In the rows, 128 means zero.
The rows of R fall into several groups, which share some directions, and each row is roughly a mix of its group's hidden directions.
R (103 x 11):
[[144 121 149 117 140 127 134  58 113 151  84]
 [101 142 144 107  68 178 120 145 126 121 150]
 [100 108 114 135  90  87  91 100 105 130  90]
 [132 104 148 146 138 140 156  87 110 154  68]
 [111 158 154 129 127 162 135  95  76 134 170]
 [132 128 125 152 101 119 152  99 132 125  52]
 [145 153 131 109  61 117 130  92 122 122 165]
 [117 126 157 125 110 162 147  86 104 129  69]
 [162 151 144 145 166 123 141 128 134 126  60]
 [129 138 136 130 183 163 148 160 177 119 108]
 [127 180 128 130  99 127 111 164 139  97 178]
 [134 125 159 133 145 178 141 184 113 160 141]
 [150 119 112 139 180 147 130 171 176 106 127]
 [132 127 107 113 133 120 123 136 136 100 211]
 [146 148 180 107 119 185 131 133 130 137  92]
 [152 157 139 164 142 124 141 122 115 116  57]
 [131 118  85 119 124  87 134  97 143 117 187]
 [111 123  84 121 154  86 147 104 154  92  97]
 [137 133 136 100 125 128 102  90 122 131  54]
 [ 92  99  96 111 149 128 126 116 141 143 193]
 [136 142 123 150 159 103 125 140 144 129  52]
 [149 173 170 131  90 148 101 148 113 132  94]
 [125 117 118 114  88 126 133  69  84 108 154]
 [133 114  78 156 169  88 162 122 104 128 132]
 [ 70 122 127 106 124 168 102 143 162 145 155]
 [109 121  93 133 140  91 120  84 139 117  71]
 [125 147 146 107 115 149 103 161 110 112 195]
 [123 108  87 154 154  72 142  97 116 121 102]
 [122 113 136  67 104 176 118 146 163 131 132]
 [139 115 126 104 153 132  76 167 123 169  94]
 [103 133  90 114 100 122 101 177 141  92 158]
 [ 91 126 110 134 163 106 119 181 139  91 157]
 [101 115 106 126 100 127 112 147 133 122 204]
 [111 138 147 157 164 136 123 131 149 123  56]
 [137  86 143 106 164 131 134  73 114 165 139]
 [156 129 171 129 140 136 136  87 119 153  70]
 [106 157 151 121 109 147 102 122 146 150  61]
 [ 99 162 142 157 137 129 100 176 143 101 167]
 [180 153 109 128 115  72 102 143 115 129 104]
 [132 111  96 115 176  66 140 113 144 145 133]
 [120  93 141  87 112 164 153 124 121 126 185]
 [179 146 174 158 138 131 151 168 130 133 108]
 [ 60 129 127  82 104 147 102 130 143 126 118]
 [179 182 157 128 119 111 141 124  94 146 110]
 [130 142 154  94  54 100 121 120 126 117 120]
 [102 155 114  91  89 134  79 133 131 134 168]
 [130 115  99 133 162  89 149  99 131 124  69]
 [146 113 150 100 133 161 190 103 150 128 103]
 [109 138  90 118  98 115 114 147 127  94 190]
 [ 81 135 110 180 141 114 132 148 112  97 165]
 [130 138 168 115 129 194 115 163 159 125 119]
 [147 120 118 121 148 104 145  57  88 135 137]
 [122  97  81 109 159  97 131 140 161 126 172]
 [105 145 146 136 104 127 103 167 121 108 193]
 [121 135 113 151 116 110 137 141 109  99 205]
 [163 147 166  86 103 165 119 148 144 152 150]
 [125 126 158 129 165 180 119 161 172 122 105]
 [107 131 155 129 105 168 116 186 147 126 166]
 [ 97 112  84 136 134  60 106 121 139 128 115]
 [204  97 137 121 128 118 139 108 105 153 127]
 [126 118  96 149 189 102 159 122 150 115  96]
 [176 154 118 155 117  86 115 139 116 113 175]
 [167 159 150 126 121 110 130  71 112 126  86]
 [127 113 133 136 157 115 118 121 140 136  45]
 [111 142 182 170 145 166 101 153 132 132 147]
 [119 161 154 126  92 183 132 159 128 121 166]
 [137 159 159 100  70 155 101 154 120 137 141]
 [187 152 130 134 110 102 121 119  95 127  80]
 [137 145 154 139 127 144 118 165 142 130  54]
 [148 124 116 141 142 100 130  98 131 138  51]
 [153 123 131 168 135 131 156 146  98 122 193]
 [124 113 127  97 122 136 109 134 117 120 210]
 [118 117 146  78 112 184 133 111 136 166 107]
 [120 106  87 162 177 109 150  92 131 103 127]
 [115 157 105 186 131  83 109 109 126 106 107]
 [145 136 121 149 190 104 155  96 116 157 103]
 [112 100 107 121 132 146 157  95 121 109 195]
 [ 93  77 140 123 153 163 135 134 156 170 137]
 [128 112  96 160 188 116 169 114 140 110 112]
 [153 128 155 133 168 127 135 104 128 159  64]
 [176 108 170 107 138 162 153 129 137 156  97]
 [153 153 142  81  68 140 124 131 107 142 150]
 [ 74 138  68 133 101 119 122 127 157 111 123]
 [151 104 107 136 144  93 160  68  99 132 131]
 [126 112 155 137 136 184 148 101 122 117  73]
 [130 146 115 115  96 113 121 110 129 104 204]
 [123 130  95 126 108 140 171  61 120 128 152]
 [115 146 116 112 124  97  67 117 154 125  82]
 [129 132 135 120 137 177 147 127 141 122 202]
 [154 166 147 148 101 122 132 131 115 107  63]
 [ 82 102 134 161 124 156 137  93 116 110  82]
 [110 142 109 164 162 108 122 124 139 128  60]
 [133 108 132 116 163 121 114 145 139 146  52]
 [ 90 100 109 113 131 145 115 163 155 135 186]
 [112  89 160 104 149 169 119 132 135 162 170]
 [ 97 148 182 151 114 187 130 132 119 129 133]
 [133  94 152  99 146 147 153 117 144 139  63]
 [121 160 128 132  98 136 105 165 146 106  65]
 [110 105  88 163 167  85 149 103 127 116 111]
 [104  76 108 113 167 128 131 103 160 167 127]
 [167 174 125 161 108  92 152 114 110  98 114]
 [137  95  81 119 135  71 138  91 113 130 119]
 [112 141 113 107 109 172 125  98 134 133 193]]

Here is one row of each group, with its name. Which group are the others in?
[124  90 133 100 142 137 126  99 108 143 196] -> C
[ 90 144 127 124 143 103  96 168 152 114  76] -> T
[159 173 174 133  97 163 113 154 112 130 119] -> S

[148 167  96 153 138  79 141 114 159 119  94] -> C
[ 85 117 105 106 106 142 106 149 154 117 184] -> C
[111 114 121 108 102 144 161  80 129 104 181] -> T
[115 133 170 109 142 180 126 176 151 131 150] -> T
[ 67 160 116 138 135 170 102 121 150 124 152] -> T
[176 148  99 131 121  84 129  80 144 106 140] -> T
[149 150 160 147 159 156 133 137 139 122  62] -> S
[121  91 112 107 182 122 125  91 119 162  99] -> C
[157 172 147 153  95 101 129 115  75 136 123] -> S
[143 180 145 180 112  92 121 142 137 100 128] -> T
[124 103 140 106 130 184 122 131 158 114  72] -> S
